(in the rows, 128 means zero)
The rows of M fall into 3 groups, and each row is roughly a mix of its group's hidden directions; one row fits no group.
M:
[[136 112 129 118 161 174 144 194 110 138 157]
 [ 99  98 115 179 166 125  99 118 166 161 140]
 [128 175 149 135 157 146 119 111 174  75 109]
 [100 137 107 174 121 124 187 128 121 127  78]
 [126 128 119 118 176 201 141 161 121 127 150]
 [124 124 166 155  86  73 124 112 122 142  82]
 [124 118 106 187 133 136 173 115 122 128  71]
 [103 132 145 105 132 126 105 208 142  99 135]
 [179 117 145 151  83 111 159 117  88 128 160]
 [ 85 185 142 114 166 123 118 105 141 129 171]
 [ 93 133 172  82  87 148 149 142 148 135  95]
 [130 164 143 185 136 105 106 128 171  88 146]
 [130 135 127  97 142 118  75  66 112 153 101]
 [149 132 158 102 130 113  66 141 161 122 175]
 [116 116 113 154 127 135 189 187 158 127 139]
 [144 148 127 182 131 117  94 162 162  83 148]
 [169 140 182 133 111 130 137 104  77 149 157]
 [102 121 118 108 121 115  83 198 150 100 127]
 [175  65 114 124 102 156 157 155 114 129 125]
 [105 124 143 146 122 122 180 197 130 111 153]
 [ 53 146 135 122 146 135 155 104 160 113 153]
 [ 99 156 127  97 135 136 154  96  76 147 173]
 [ 93 111 113 124 138 104 180 190 139 150 123]
 [118 113 104 138  97 101 162 153  77 177 122]
 [ 87 130 133 110 124  99  84 194 139 114 134]
 [123 123 103 117 149 181 148 187 117 118 165]
 [ 77 147 132  92 153 140 102 137 150 129 185]
 [ 70 167 144 121 161 134 136  97 158 113 160]
 [134 134  66 159 175 139 120 108 106 127 165]
 [148 150  98 173 149 119  81 120 161  92 151]
 [ 64 162 125 100 171 136 126 106 146 135 155]
 [134 167 156 131 139 158 127 115 164  59 129]
 [138 152 111 190 135 102  83 121 160 101 143]
 [135 118 126 123 170 182 150 183 102 125 152]
 [118 123 131 113 165 207 153 158 124 134 135]
 [107 134 120  93 166 184 141 173 109 138 151]
 [ 86 123  94 102 168 154  98 137 161 117  90]
 [134 122  64 155 154 120 122  76 117 148 153]
 [151 108 138 158  82  67 132  92 144 134 116]
 [131 160 108 168 131 107  84 140 167  87 156]
 [180 110 119 171  99 109 117 172 113 143  98]
 [146 131 154  71 129 112  78 127 132 137 177]
 [162 111 107 114 132 128 146  55 102 148 101]
 [163 126 128 154 129 155 175  65 107 144 131]
 [171  58 123 122  96 118 115 147 134 135  96]
 [127 104 115 155 128 160 197 175 125 132 139]
 [170  67 110 119 103 149 169 136 100 129 120]
 [181 124 117 164 104 131 124 173 125 111  79]
 [161 123 138  48 112 145 121 127 119  98 109]
 [ 87 122  83 105 144 107  78 120 156 117  93]
 [114 102 125  59 122 146 150 123 105 178 122]
 [ 85 111 106 110 124 106  99 195 136 101 123]
 [116 117 100 169 126 135 184 112  97 142  81]
 [102 138 172  78  98 142 126 173 128 123  93]
 [ 75 186 138 147 153 119 148 106 129 134 164]
 [109 114 113 172 116 108 189 133 117 174 147]
 [100 111 121 142 124 112 185 195 129 138 142]
 [185  70 100 129 115 123 151 141  94 126 138]
 [135 162 111 166 146 108  77 151 149  86 152]
 [118 120 103 186 119 127 177 134 113 136  76]
 [ 72 169 139 145 134 127 165 106 121 123 178]
 [123  86 105 140 105  90 143 146 100 188 112]
 [142 157 184 132 128 102 162 100 102 168 151]
 [126 102 142  74 135 139 164 107  85 169 109]
 [141 132 100 184 170 120 145 127 125 127 186]
 [172 133 183 100 118 119 162 136  82 135 143]
 [136 120  73 144 159 129 113  69 133 157 153]
 [105 119 125 209 144 108 120 132 153 155 147]
 [167 128 177 133 110 142 159 132  73 136 160]
 [161 154 135  69 105 124 143 135 108 102  79]
 [175  69 127 118  84 127 109 166 121 129 129]
 [100 176 130 104 156 145 159  75  98 124 141]
 [ 92 127 126 109 130 116 100 199 151  91 129]
 [121 120 105 126 174 191 148 160 112 144 157]
 [ 73 121  90 118 154 143  88 151 157 107 103]
 [117 119 175  79  99 146 145 160 112 127  83]
 [154 103  63 165 137 110 131 119 112 136 171]
 [158 123 160 108  98  79 147 117  80  98 144]
 [117 104 127  65 105 150 175 118  99 148 113]
 [111 121 181  94  81 140 154 152 143 129  91]
 [108 145 137 211 130 110 129 145 158 128 149]
 [170 132 143 155  95  89 179 109 119 153 153]
 [ 95 104  91  81 160 132 100 120 119 123  80]
 [104 145 130 118 160 199 131 175 139 121 142]
 [146 122  75 182 163 130 138 100 110 124 161]
 [166 137 181 108 126 115 172 122  88 157 140]
 [ 77 128  89 119 150 131  75 125 158 108 101]
 [128 119 147  63 145 135  81 114 156 119 163]
 [181  69 127 114 121 127  89 131 148 131  96]
 [105 130 126  63 120 154 163  82 113 135 106]
 [143  97  96 172 127 152 165 115  88 141  89]
 [120 163 173 101 115 171 145  84 133 127 164]
 [125 169 118 179 133 105 102 110 160  79 143]
 [144 161 137 168 152 106 107 136 167  86 169]
 [167 118 161 132  91 111 155 130  76 100 159]
 [107 130  97 175 130 133 178 130 109 138  74]
 [ 84 189 144 124 136 102  84 118 157 118 127]
 [191  85 112 112 123 154 112 126 103 125  89]
 [101 104  94 103 125 105 104 191 149 105 109]
 [179  79  88 118 130 160 121 129  92 121 109]
 [170 136 160 133 120 114 176 112 111 186 140]
 [ 80 136 138 145 133  90 177 171 139 155 144]
 [180 109 152 120 101 120 166 121  70 118 143]
 [132 171 141 124 174 165  97 105 156  88 138]
 [ 81 129 109 100 147 127  74 156 152  95 106]
 [126 123 149 156  82  78  93 121 138 143  83]
 [ 75 134 139 137 119 114  79 181 120 108 153]
 [107 122 185  95 104 163 153 140 144 141  86]]

Here is one row from each group, named. Which group is each of the other rows in?
[174 129 165 144 104 130 160 111  82 158 158] : (75)
[170  73 101 131 118 159 174 121  98 126 124] : (91)
[152 134 131  53 104 137 132 147 120  97  92] : (112)

[137 129 148  77 140 130  70 132 147 125 179] : (112)
[137 152 142  98 166 170 102  98 155  80 130] : (112)
[111 120  79 145 146 182 100 129 169 109 108] : (75)
[125 120 129 109 119 146  71 190 134  88 133] : (75)
[155 124  84 160 185 148 121 127 107 120 168] : (91)
[ 99 125 155  79 117 134 168  91 108 163  99] : (91)
[197  93 125 154 106 114 108 145 122 137  90] : (112)
[116 161 104 107 176 179 127 140 120  88 153] : (91)
[176 122 120 124 114 170  74  89 117 101 125] : (75)
[109 141 101 119 170 189 139 155 133 125 170] : (91)
[118 111 165  85 104 159 138 176 111 135  87] : (91)
